One vector is turned by the same rotation once a step. Each row is the vector after some number of steps, and that number follows the row.
The counts run from 0 to 360.
[102 117 132 141  82 128 173 110  93  82  89 131 142 156 153  89 148 149
 153 149 124 129  88  92 146  94 147 106  90 118 133 150 114]
74
[106  69 121  93 164 141 105 139 160 142 139 105  85 153 131 116 116 147
 105 128  71  91  86  91 157 120 134 133  95 106 117 150 138]
125
[103 149 140 128  87 174 102 146 113 144 125 118 114 137 144 144 186  67
 157 109  81 128  85 101 120 124 113 144 139 105 169 122 136]
20
[161  82 143 158 130 133 122  94 134 153 106 118 155 162 128 115 126 152
 180 184 108  63 117 125 121 117 130 150 108 161 139 148 119]
169
[140 163 157 128  85 132 124 113  74  81  98 119 132 122  96 114 179 130
 111 103 130 131  91  99 109 117 132  77 118 149 150 141  79]
87
[ 88  56 151 105  98 139 112 126 121 156 102 106 145 110 152  97 174 190
 109 121 124 105 149 136 129 121 140 115 150 173 144 129 115]
175
[121  96 186 110 113 136 149 128 144 139 134 131 145 102  94 111  98 179
 160 148 118  78 128 118 186 154 126 116 162 105 150 162 116]
50
[117  73 148 120  98 159 134 144 143 103 128 144  99 119 124 114 167 163
 112  70 121 113  65 131 176 108 125  99 129 116 145 140 143]
252
[132 125 178 148 165 105 126 138 148 137 116  68 117 163 100 153 111 115
 108 135  60 108 130 111 116 109 126 116 100 128 117 140  81]
111
[ 89  95 119 134 100 141  90 141 151 121 126 124 104 170 127 131 167 111
 157 121  93 117  76 105 142 132 121 166  73 115 101 143 157]
133
[108 105  99 112 114 157  86 125  99 127 141  89 108 139 139 139 196 103
 132 130  65 130 103  95 115 115 165 141  97 144 123 136 112]
12
[128 135 159 106 178 153 122 147 132 120 112 109  95  90  93 117 179 129
 104 128  51 110 136 115 122 130 131 139 136 130 143 159 120]
9
[103 100 114 153  73 161 118 124 110 125  93 147 110 151 124 102 179 136
 134 133 129 118  83 129 135  82 144 143 104  84 124 169 124]
262
[ 94  97 193 100 137 116 109 157 191 133 143 129 123 153 155 112 107 129
  99 116  91 104 101 131 104  72 101 118 151 114 140 141 122]
108
[135 143 140 151 106 147 111 154 138  87 148 126 149 134 103 125 177  90
 172 171  74 140 115  96 116 126 132 170 101 118 120 175 105]
16
[ 71 129 179 121  76 120 145 114 139 147 140 115 133 106 138 138 169 115
 152 109  88 150 106 101 128 119 103 109 126 120 175  97 156]
311
[ 76  80 116 102 104 121  92 101 130 173 147  60 130 143 136 123 129 144
 132 151  72 114 131 106 108 123 155 116 109 153 118 129 112]
304
[ 99 156 166 127 108 175  96 173 132 118 137 129 117  92 128 123 196  91
 130 105  80 129 108 121 115 135  92 148 168 116 168 128 140]
19
[ 96  90 158 106  46 123 111  94 103 167 141 147 109 112 110 115 144 176
 166 104 120 101 113 133 137 109 133 123 145 125 141 131 151]
55
[117 108 161 105 102 111 103 121 128 130 130  72 109 195 150 136  98  96
 155 110  97  96  72 107 142 118 145 107 119 117 127 120 106]
227
[120 148 140 136 113 147 127 141 121 126 142 137 114 119 118 110 146  89
 154 167  96 105 114  83 127 131 156 147 164  67 163 190  84]
24
[100 102 115 172  83 150 130 137 125 132 107 108 119 146 158 105 165  97
 180 127 146  93  65 103 142 137 134 126 139 108 162 150 132]
150
[117 110 154 126 130 132 178 109 112 113 115 118 100 120 120  78  89 185
 176 153  87  92 156 121 114 101 108 135 137 134  83 156 145]
67
[105 113  95 175 108 147  95 164  89 141 103  86 117 126 142 106 159 118
 107 113 111  85 111 113  90 120 121 109 108 178 114 128  94]
277
[123 124 139 129 140 140 183 142 123  59 113  96 126 100 126  70 112 169
 132 148 104 104 139 102 124 124 107  98 127 153  96 167 121]
76
[130  94 179 132 127  94 142 147 151 105 122 161  93 107  93  97 135 180
 117 109 106  92 124 132 157 109 129 143 107 112 105 184 138]
247
[108 118 167 143  98  99 101 155 109 154 116 107 136 126 102 143 135 137
 145 108  90  70 159 123 145 176 109 141  96 178 110 120 129]
44
[ 75 101 143  92 100 152 142 141 132 107 157 126 139 113 183  80 134 164
 135 148  91 120 140 101 107  86 102 112 143 155 121 124 137]
193
[ 82  75 162 104 119 138  88 135 184 158 152 117 160 117 141  87 132 153
 128 159 108  94 112 125  98 121  97 130 127 163 150 120 139]
296
[102 129 143 107 132 109 151 111 115 123 142  79  78  77 116 120 132 143
 131 109  57 119 164  75 115 161 130 123 128 156  99 127 144]
318
[ 96  63 153 118  69 144 119 118 128 144 129 135 173 117 139  99 172 176
 129 139 140 115 121 131 145  95 147 103 146 139 173 141  99]
176
[126 163 163 148  89 111 181  92  72 123  98 144  92 111  92 124 152 158
 170 119  94 129 133 115 118  90 116 114 120 117 131 143 134]
69
[ 95  95 134 115 136 147  82 134 127 184 102 119 128 127 148  83 139 159
  90 142 111  63 111 111  93 115 106 121 135 146 167 129 118]
287
[114 125 188 141 116 134 123 101 162 163 132 129 180 149 106 127 136 129
 158 191  96 117 105 114 116 114 120 131 113 100 178 138 112]
298
[127 132 122 123 102 158  92 111  93 131 132 122 103 114 119 149 212 106
 119 110  68 138  91  96 125 111 165 126 120 123 165 137 105]
11
[143 145 147 121 106 124 138  90  88 107  75 161 131 170 140  82 135 138
 151 156 115 104  85  93 101  88 124 126 100 116 138 153 109]
83
[ 81  98 119 104  98 149 133 137 107 110 140  87 138 127 175 109 143 151
 141 139  72 127 141  97 103  94 121 108 111 190 101 107 132]
192
[114 114 154 128  94 126 105 136 110 168 158 118 110 104 142 135 127 115
 142  96 117  68 103  87 155 156 127 108 183 128 188 120 113]
37
[118 123 159 140 108 122 102 139 138 148 151 109 158  56  71 108 144 149
  92 136 113 105 142 112 110 149 117 102 131 163 154 146  89]
292
[112 110 140 150  73 136  85 118 119 152 153  96 177 131 112 144 162 115
 138 138 105 114  93 116 107 123 110 109  90 175 151  99 110]
294
[106 162 155  83  93 146  96 125  93 104 119 110 148 173 150 119 140  99
 148 122  84 124  78  87 114 132  92 122 100 155 130  97 133]
209
